Each path is a new rotation, seen through one point. The rows after it are directions, each followed by how far the rotation turns it, in degrees each step (0 if it stays put).
Each turn is a multiple of 5 degrees from 10 to 175, or 0.
Each row of a path follows its step; steps can be skipped.
Rotation 1:
step 0: [-20   5   4   6   8   2   0   2  -8  10  -7   9 -10   3   4   6  -8   9
 -22   6  -6  -2  14  -1   0  11   4   0  -8  19  -8  18   3  -7   2  -2
  -4   3 -18 -16  -3 -16   8  23 -13  -2  -8   9   1   0 -19   4]
step 1: [ -2   7 -10   8  -5   3  -5  -9   2  20 -13  -1 -14   2   5  -2 -23 -12
  -3  16  13  -3  -1   0   8  -5 -19  -2   1   4  -5  -1 -16   5   5  17
  16  -3   4  -5  -2 -10 -21   3  -2  -1 -19  17  -3  -2  -1  -3]
step 4: [ 14  17   1   4   0   0  -5   3 -15 -12  19 -16   5  -9 -10   6  -8   4
  14   9   3  -3   3   3 -11 -16  -6   2   3  12   0  -1  12   0  -1  -1
   1   5  -2   8   2   7  10  23  14  16  19  12   8  -7 -12   2]
step 6: [ -2   4 -11 -25  -3  -5   3   1  13   0  -7 -20  -2 -14  12 -11   8 -10
   5 -12   7   4  -9   9   0   1  -2   3 -19 -17  -6   2 -10   6   1  13
  -9  12   3   1   0   9  -8  16   3  -2   1  11   5   9  24  -7]
step 9: [ -3   8   9  15 -12   6   3   7  -9   8   4   6 -10  -8  -6   3   8  -1
   3  -2 -14   0  13   0 -10  -5   9   5  10  -4   8  20  -5  -4   9   2
   4   7   3 -27  16 -26  16  14  -9  -5   7   8   3   0   3  -5]
step 17: [ -2  19 -10  -8  -6   6  -3  16  11  -9   3 -14   1  10  -1 -25  10   9
  -6  21 -11   3  10   9   1 -12   0   6   1   4  -6 -10  10   9   8   1
  -9  12  -4 -13 -18  -5   1 -17  -1   7  -1   3 -14  -2  11  -1]
step 18: [ -9  -2  23  -4  -8  10   9  20 -11   1   3  -9  -8  -2  -6  -8   4  10
  -1  17   4  -4  16  -6  -2  -3   9   8  10  -5   0  20  -1 -20  12   1
   3  10  -1  -7 -10   9  -4  19 -17   6   3  11   6   0   5   9]
step 23: [-11   9  -4  -2  -9   4  -1 -13  -6   5   0  -5  -8  -4  -3  -1  -9   8
  16 -11  13  17   2 -16  -6 -12  14   1   0  -9  25  17  -3  -2  -8  -5
   9 -13  -2  -1   1  -2 -11  11   0   1  16  -7   2  -4 -25 -11]
Directions:
[ 3  0 -4 -5  5  4  0  0  0 -5  2 -4  1 -3  6  0  3 -1 -1 -3  0  1  4 -1
  0 -3  0 -3 -1 -4 -2  3 -1  2 -4  2  2 -5 -3 -4 -3  2  2 -2 -2  0  3 -3
  4 -1  0 -5] : 40
[ 4 -1  2 -2  2 -3  2  0  0 -5  1 -5 -1 -2  3 -7 -6  0  2  0 -2  0 -3  5
  4  2 -4  0 -1  1  3  1  1  2  0  2 -2  0  5 -3  2  1  1 -2 -1 -4 -2  3
 -6 -3 -4  2] : 160
[ 5  0  1  0  0  4  3 -2  0  5  6  2  1  0 -1  0 -3 -5  0  3 -4 -1  4  2
 -1  6  1  3 -2 -2  0  1  6  2  1  3  5 -1 -1  0  1  1 -3  1 -3  2 -6 -4
  2 -4  0  0] : 40
[-2 -1  2  2 -2 -2 -3  2 -7 -5  4 -4  1 -3 -1 -1  3 -1 -1  5 -1  6  5  2
  0  0  1  0  1  3  1 -1  3 -4 -2 -2  1  0 -6  0  0 -8  0 -1  0  2  2  1
 -1  0 -2  2] : 80
[ 1 -1  2  0 -6  2  0 -3  4 -1  5 -1  5  1  4  2 -1 -4  2 -1  0  1  0 -1
  5 -3 -5  4  2  1 -4 -3 -1 -4  0  0 -3  3 -2 -4  0  3 -6  0 -1  1  2  4
  1  3  0 -1] : 155
[ 2 -2  1  2 -1 -3  0 -4 -2  5 -1  3 -1  0  2  1 -1 -4  4 -6 -1  3  1  2
 -1  1  2 -4  3 -3  2  3  4  3 -4 -5 -5 -1  1 -4  2 -5 -2 -2  0 -4  4 -4
  1  3  2  1] : 25
Rotation 2:
step 0: [  4  -1  -5   0 -18 -10  -5 -13  19   6  -9  15  10  -2  -9   7 -10  -2
   3   7 -11   7   2  11  -9   5   6   1   0  -1 -10 -13   8  16 -30  -9
  13  17  13 -21  15 -16  24   2   0  -4   0 -10   1 -13  -4  -1]
step 8: [  1 -16   0  -2   0  14   4   0  11   9   0  -7   0  32   5   5 -17 -10
   0 -17   4   2  11  11   2   0   3   1 -11 -14   5  -9  21  15   0  22
  -7  18  13 -17  -4   1  -3   2   1   4   8  -6  11 -22   2 -18]
step 9: [-20   1  -6  -2   2  19   8   1  17  10  18  -4  -1  11   5   5  -9 -15
   1  -2   2   9   3  -1   3  -1  -2   5  -2   5  15  -8 -16   8 -26   7
 -14   2  21  -6 -22  -8  19   8  11  -8  -2 -17   0  -5 -20  -5]
step 11: [  9  -8  -7  -6  -6   2  14   5  10  11   0   3   2   4 -12  16  -1   9
  -7 -10  -1  17   7  -4 -24 -12 -18   8 -12  15  19   5  13  -1  -2   0
  14  14  -8 -17  10 -28  10  -2  -7  14  -7   0   7  17  -9   1]
step 15: [-13   2   6  -8  -6  16 -10 -13  23   8   5   1  -7  24  17  -2   4 -20
  10  -2   2  10  24   3 -19   3 -10 -10 -12  -4   2  -4  -5  -2 -15   9
 -22   0  -3  -7  -1   2 -17  -1  -4   5  -2  -6  15 -11  -1  10]
step 16: [-13 -20   7 -13 -13  14  -2   0   3  10   6 -13  -3  -1  13   5 -12  -5
  -1  -2 -14  20   1 -14   3  -5  -5   9 -28 -14  12  -8  -1   5 -21  -3
 -22   1  -4  -8   7  -1  24   3 -18   2  -3  -3  -4   2  -6   8]
step 21: [  5 -10  -3  -3 -11  26   0  18   4   0  -5   7  -8  21   6  -8   2 -13
   0 -25  -4   2  15 -12  -2   3  -9  -8 -13   9  26  -2 -10 -12 -17   2
  10  24  -1  -4   1  -9  -1   2   6  -8  11  -9   5  -6 -15   5]
step 23: [ -1 -10  -1  -5   7 -11  -4 -13  15  17 -11   8   1  -6  -1   2 -21  -7
  -3  -1  -5   1   6   5  -8   3 -11   3  -8   9   4  -9   0  14 -23  -6
  -5 -12 -12 -19  27 -25  19  -3 -14  -4 -14  -2   9 -11 -10  12]
Directions:
[-1  2  6  1  0 -3  2 -3 -4  4  4 -3  2  1  0 -1  0  6  0  2  0 -3  0 -2
  0 -1 -3  4  1  4  7  5  0  2  0  0 -1 -5 -1  1  0 -4  3  3 -2  7 -3  2
  1  0 -2  1] : 55
[-2  2  1 -1  0 -5 -1 -5  1  0  3 -3 -4  2 -4  4  1  0  0  0 -3  4 -1  7
  3 -1  1  3 -4  0 -3  0  5  1  0  0 -1  3 -6 -3  2  0 -4 -1 -4  1  0 -3
 -1 -3 -6 -1] : 95
[-2 -3  2  3  3  0 -3  0 -3  1  0  6  1 -3 -4  3 -1  1  3 -2 -7 -1 -5 -6
 -1  0  0 -1  3  1  2 -2 -2  0  0  0 -5  4  0 -3 -2 -3  2 -1 -2 -4 -3 -4
 -2  3 -5  0] : 155
[-1 -3  4  1  0 -4  1  1  2 -2 -3 -1  1 -2 -5 -1 -3  1 -5  0  3 -1 -7  2
 -2  5 -2 -6 -3  3  3 -5  3 -2  0 -5  4  1 -1  2  1  3  4  2 -5 -1  0  1
  3 -2  1  0] : 110
[ 2  0 -2  1  4 -2  3 -1  3 -2  0  2  1 -3 -3 -1  2  0  0 -1  1 -2  4 -1
 -1  3 -1  3  2 -5  1 -2  1  2  2  2  1  1 -3 -3  5  2  7 -1 -1  3  5  4
 -6  0 -1  6] : 65
